Rows are one point carried round by a steady rotation, each followed by how many ticks it has turned.
The counts run from 0 to 467.
[  7   0  -5   8  10  -5 -14   1  -4  -5   2 -15   5  -4  -4   8   4  -1
   6  14   7  -2   2  12   9 -30   4  -3  -5   5   1 -23   8  -2  -5  17
   5   0  13  13  10  -2  -8 -11  -4  -8  -9 -14  -7   9   5   3   4  15
  -2  -6 -21  -2  -1  10  -2   0 -16] | 111
[ 14   5   5   2  14  -1  -2   2  11   2  -2  10  -5   1  14   3   1  -1
  -3  -2  16   6 -17  11   9 -12  -1  15  -7 -19  -7  -4  24   2  -7  15
  13  -4  22   2  -2   5 -13  -4   0   1  -2  -1   1   3  -8  -7  -3  13
  -5 -17 -20   1   0  -4   1  -3 -19] | 365
[ 16  -6  -2   1   7   5   6 -14   6   7  -2  -3  11  -1   2  -1   4  10
 -16  -1  13   1  -6  20  15  -1  -4  21   3  -2   2  -7   0  22  -8  -4
   4  -9   0   4  13   5   9  11  -1  -5   9 -14 -17   3  -8   5  19  23
  -3  10  -5   5  -3  -1  -7   3  12] | 40
[ 18  -1 -11  -5  12  -7  -9  -1   2   0 -10  -4   7  -7  -3  -8   7  -1
  -8   3   3   0 -12  18   8  -1   4  17 -19   1 -13   9   7  13  15   3
  14  11  32  12  13 -11  -6 -20   9   3  -3   7  -1   2  -3   1  14  13
   9  -1   2   0 -10   6  -3  -1   9] | 441
[  7   4 -12  14   0   5  -7   5   3   6  -7  -1  12  -7  14   5 -13   8
  -1  -8  18  18   0  17   8  13   1   9  -9 -15  10 -16  -1 -11   2   3
  16  -8 -17  -5  14   7  12  16 -10  -7  19 -12 -15  -4  -5  -4   0   3
  -3  -2  -8  -4   1  -5  -1   6  -9] | 20
[  7  -1   3  19   8   3  -7  -5  -1   9   6 -10  16   8  -8  -4   4   2
  -7   7   7  -2   6  23   0 -11   5   0 -18   9  -3 -10   4   5  11  12
   9   6  -7  27  11   9  13   6  -2  -3  -1  -7 -23  -3   2  13  -2   8
 -14   5 -13  -1  -3  16  11   4   5] | 115
[ 23  -2 -14   6  20  -2 -12  -7   6   5  -9 -15  18   1   0  -7   8  -1
  -2 -15  -2   1  -3   8  23   0   0   3   4   3 -20   1   3  20   9  -8
   9   4  -8  27   4  -3 -15  -2   6  -1   6  -4  -6  -7  -6   3  17  11
   4   0   0  -4   6   2   0   3   0] | 294
[ 18  -1  -4   1   8  -5 -17   9   2  -3  -3   2  -1   4   8   4  11  -2
   0  -7  11   9  -6   7   2  -6   7   5   1   1   5 -15   5  -5   3  22
  23  -5   4   0   6 -10  -3   0  -4   5  -7 -15  -8  -5  -8 -14  16  21
   8   1 -21  -1   4   8 -11  17  -8] | 59
[ 19   5   1   9   4  -1 -13  11   4  10  -4   8  -4  13  10  -9   8   3
  -8  -2  21  12  -9  18   2   3   4   9  -5   2  -5  -6   0   1   8  17
  22  -7   3  10   9   1   5   2   2  14  -4 -13 -18  -5  -9  -4   7  10
   4  14 -14   5   1   8  10  15   6] | 61
[ 10  -7  -8 -12   4   1  -1  -3   1  -6 -10  -2  18  -7   4  -4  -4  -5
   5 -11  21   9 -14   7  15 -16  -4   5 -12  -1 -17  -1   7   6   5  -2
   8   4  -1   7 -10   4  -2 -10  -8 -13 -15   0 -10  -8  -2   7   2  -4
 -10 -25  -2  -6 -18  -3   8   3 -25] | 148
[ 12   8 -12  -3  17  -3 -10  -4  -5   1  -9 -20  27  -5   6   3 -13  -5
   5 -15  13  15   0   6  17  -5  -3  -1  -5  -5  -3  -3  20   6   0 -16
   7  -2 -11  10   9  11   1  -7   0 -10  14 -10  -2  -6  -5   5   9   0
  -5  -7   6  -9 -12  -5   8  -7  -9] | 309
[ 13   6  -6  -7  20   2  -8  -6   0   9  -9 -17  27  -3   2   1  -6  -3
   0 -14  15   7   0  13  17  -3  -2   6  -2  -2 -10   3  18   8   5 -19
   4  -3  -9  16   8   9  -4  -6   2  -7  10 -12  -9  -3  -5   6   7   0
  -6  -4   9  -3 -11  -8   9  -8   1] | 308
[ 12   6   5   4  14  -1  -5  -6   3   3  -2   6   4   9   7  -7  -4   1
  -1  -1  26  11 -13   8   4 -13  -7  19   1  -9   0  -6  22   9  -8   8
   3  -2   5   4 -10  22  -1   3   1  -3  -2 -14 -13   3  -6   1  -4  18
 -14  -7  -7   3  -9  -4  13  -1 -10] | 351
[ 18  -7 -27   0   6  -9  -3   5  10 -12  -9   2  10 -16   8   3   0   0
   9  -3   9  14 -12   5  17   0  -3   7  -1 -10   3 -12  -9   7   5  -3
  18   6  12  -3   8 -15 -14  -3  -1  -8   2   1  -2   2  -3 -12  23   5
  17  -6   4   0  -9  -5 -18   1 -12] | 229
[  6  -2  -7   7   2   9  -1 -11   9  -5   0   7   6 -13   7   0  -2   0
   0   2  16  11  -7  14   0  -6   2  12 -11  -4  11 -12   5  -3  11  11
   2   2   3 -16  -6   8   0  10 -16 -18   0  -9 -15   6   9  -5  -7  12
  -8  -9 -20  -9 -10   2  -9  -2 -26] | 192
[ 14   8 -16  16   2   7   3   6   7   2  -3   5  14  -9  10  -1  -4  -1
  -2  -3  16  20  -2  25   1  15   3   1 -14  -8  10  -5   2 -10  21  -1
  24  -1  -1  -5  12   7  -1   9  -4  -5  14  -4 -10   1  -1  -7   5  -8
   6  10   0   2 -10   4   4 -12  -1] | 234
[ 11   1 -14  -8  12  -5  -7   2   3   1 -15  -4   8 -17  15  11 -13   5
   4  -8  13   3 -15   5  19  -2  -3  15  -3 -17  -3  -9  13   5  -4  -6
   5  -7  10  -7  11  -7  -7  -3  -5 -13   9  -1   6   6  -5  -7   8  10
   6 -12  -3  -9   2 -14 -19   4 -14] | 14
[ 12   3 -15  -1   8   3  -2   0   5  12 -16  -1  16  -7  15   1 -19   4
  -7 -10  19  11 -12  13  10  19  -7  18 -16 -12  -2   5  12   7   6 -14
   8  -3  -5   4  14   8  14   9  -2  -3  22   4  -2  -5  -9   1   2   0
  -2  -2   6  -5  -3 -13  -1   0   1] | 11
[ 12  -2 -10  -3   6  -7  -3   3   8   9  -6   6  -1   3  14  -1  -5  11
 -10  10  14   1 -12   8  14  -9  -6  18  -4   0   1 -20 -10  20  -9   7
   1 -12   5  13  19  -3  11  13   1   7   3  -3  -4   0  -5  -1  16  13
   3  12 -11   5   7   2 -20  14  11] | 38
[ 16  -1 -19   2  11   0   5  -2  11   6  -8  -2   6 -12   6   1   5  13
  -1   8  10   3  -9  20  20   0   3  12  -5  -2  -5  -8  -6  18   8  -4
  11  -1  14  13  24 -11 -12  -1   7  -6   5   2  -9   9  -1  -2  15  -3
  14   9   7   8   1  -4 -11  -8  14] | 240
[ 14 -11   0  -8  -1   3   1   5   8   7  -8  13   9   1  18  -2  -4   1
  -7 -10  18   6 -24  13  12  -1  -3   5 -11 -10 -15  -4   1   0   1   8
  20  -5  -9  11  -4  -5  12   9 -12  -2  -4   7 -12 -13  -8   7  -5  -1
  -9  -7 -15  -3   4  -1  -2  13 -16] | 371
[ 14   6   2  10   7  -7  -6   6  -2   6  -2 -12  18  -3   3  11  -7 -17
  -8 -10   5  12   4  21   5  -3  -5  -9 -11  -6   6  -6  23 -16   9  -1
  24  -3  -5   9  10   0   6  -3  -9  -3  14  -1  -1  -3  -9   7  11   9
   5   5  -9   0  -7  10   7  -9  -9] | 86
[  6  11  -8 -12   9   6  -2   4   6  19  -9   7   4  -9  24  10 -12  11
  -8   2  23   3 -14  15   7   1   6  15 -16  -2   1  -7  12   0   0   3
   3 -17   4  -1  22  -7  10   8  -9  -7   9  -1   2   5  -2  -4  -4  -1
  -1   3 -12  -7   7  -6 -15   1  -3] | 23
[  3  11  -8  -2   2   9  -6   6   8  14 -11   3   5 -14  21   2 -11   9
  -4   0  22   8 -14  17  14   9   5  11 -10  -2  -4 -14   7  -6   3   5
  -1 -14  -3  -7  20  -6   8   9 -16  -9  10  -3  -8   7  -2   0 -10   1
  -1   5 -14  -9  10  -7  -7   3 -10] | 22
[  9 -10  -8  -2  10   4   5 -15   2   2   0  13  10  -9  -3  -1   3  12
  -1   4  21  -1  -9  12   4 -18   1  26  -8  -3  11  -1  -6  24   3   2
   4   5   9   5   5   5   1   5   2 -16  -7 -10 -16   3   5  -8  10   7
 -10 -12   7   4 -15  -5 -16   3   6] | 188
[ 16  -2  -4   5   6  -8   1   0  -8   2   0   8   5   2  -6  -7  20 -10
  -2 -10  12   6  -1  18  -5  -7   2  16 -12  -1   5  -3   0   2  19  20
  23  -1  16   7  -4   0  -7  -4  -1  -3  -8 -12 -11   1  -5  -1  16  21
   9   3  -4  16 -11  10  -3   4   0] | 433
[  6   8  -6  10  10  -9 -23  12  -2   4  -6   8   0   3   6  -4  -8 -12
   5   5  13   7 -17   1   1 -10   6   3 -21  -2  -7  -8  17  -5  16  16
   8   8  13  16  -3   4   0  -8 -10  -1  -8  13  -4  -2   1   2 -14   3
  -4 -11 -16 -10  -4   4   3   6 -20] | 141
[ 19   5  -4  11  13  -5 -16  -3  10 -12  -6 -10   4   4   7  -1  -6  -4
  -6  -1   3  13  -6  11   4   2  -6  10  -3  -6   8  -6  20   7  -6   3
  16   3  17  -8   5   4   3  -5   9   9  11  -8   5   1  -8 -11  19  29
   8   3 -10  -8 -14   6  -1  -4  -6] | 56
[ 11   0  -2   8  12  -6   7  -6   4  -3   3   0  -2   1   1  -1   0  -3
  -8  11   7   2 -10  19   4 -17  -6  17 -18  -3   9  -9  16   5   0  11
   5  -1  33   2   3   3  -2  -2   2  -2   2   0  -1  19  -1   9  10  28
   6   7 -15  10 -10   9  -5 -14  -5] | 418
[ 11   1   4   9   2  -7  10  13  -2  13   1  16   6   1   7   7  -3  -2
  -2  -8  24   8  -8  22   4  -6 -10  11 -10 -23   4  -8   6  -6   3   9
  26  -9  -3  15  -1   3   1  13  -6  -6   4   0 -15  -8 -12   3   3   3
  -4  -2  -5  19   1  -3   3   4   0] | 381
[ 12   7 -16 -16  19   2 -12  -8   6   1  -5 -10  13  -2  14  -3   0   1
   1   2  14   7 -13   2  12 -13   6  11  -5  21   0  -8  15  13   7  -1
 -12  -7  14   0   7   1   0  -9  -1  -2  -2 -13   1  16   5  -2  11  17
  10  17 -10  -9 -13   4 -11  -8  -7] | 268
[  2  10  -5  10  10   2   0   4  -3  14   4   2   8   8  13   3  -2   7
   3   2  25   7   2  10   9 -19   1   2  -4   0   2 -20   4   2  -4  13
   5 -16 -15  23  11  17   3  14  -8  -5  -1 -14 -17  -2  -1   3  -9   1
 -14   1 -12   6   7  -1   6   3  -5] | 328
[ 12   3   4  16  11  -4 -19   3   5  -4  -3   4   9   4   9   3 -11  -4
   0  -4   6   5  -8   4  -7  -3   1   7 -16 -13   7  -4  26   0   0  11
  16   7   0   5  -6  13   8   8  -3   5  10  -1   1 -10  -3  -9  -4  16
 -13 -17 -23 -13  -4   1  -9   7 -16] | 354
[ 15 -10  -4  12   5 -11  -3   4  10  -9  -5  -4   5  -9   5   8 -13  -4
   2   0   2   4 -16  12  14  -9 -15   7  -3 -30  -2 -12  11   5 -13   3
  21   5  12   8   0  -7  -7   2   0  -4   8   9   3  -6 -11  -3   9  15
   1 -19  -7  -1  -1  -6  -9  -2 -17] | 377
[  4   9  -3   5  13 -11 -20  14  -3  12  -6  11  -1  -3   2  -4   0  -7
   0   4  11  -3 -17   6   0 -12   7  10 -21   0 -12  -2  18   0  20  14
   7   7  17  24  -1   0  -5 -10  -4  -1 -14  11  -3   1  -1  -1 -13   1
  -9 -11 -14  -7   0   4   2   6  -9] | 142
[  7  -5  -6   4   8   5   9 -13   7   6  -8  -3  17 -12  -2   1 -13  -1
 -10  -3   8   4 -12  21  17  -4  -6   8 -18 -13 -11   5  10  11   5 -12
   6   8   3  12   4   6   0  -5  -5 -19   7  17  -7  -2   1  12  -3  -3
 -13 -19   5  -5 -11  -4   7 -13 -12] | 160
[ 13   0 -17   1   7   4 -21  -6   5  -6 -10 -13  19  -2   7 -10  -9   2
   1   7  11  17  -9   9  11   7   0   5  -2  18  -6 -12   3   9   9 -11
 -13   1  -4   2   7   1  18   5  -4   1   8  -7 -14   9   5   5   8  11
   7  22  -6 -15 -11   9   0   1  -7] | 266
[ 15 -13 -16  14   0   4  -3  -9  14  -7  -2  10   9  -6   3  -6  -4   7
  -6   8   1   0 -11  12   2   2   1  14 -14  -1   4  -6 -16  21  11   9
  10  13   0   7   3  -2   8  14   1  -4   1   9 -12  -7   2  -8   8   7
  -7  -7 -13  -9  -5   4 -24  14  -1] | 198
[ 13  11   1   1  12  -2  -9  -2   3   6   1   4  -5  -1  14   4  -1  -5
 -10   0  16   5  -8   8   2  -8   0  14  -1   2  10 -15  24  -3  -1  15
   6 -14  12 -11   4   3   1   5 -11  -1   4 -11   3  12  -2  -6   9  29
   8  15 -26  -2   1   6 -15  -1 -11] | 45
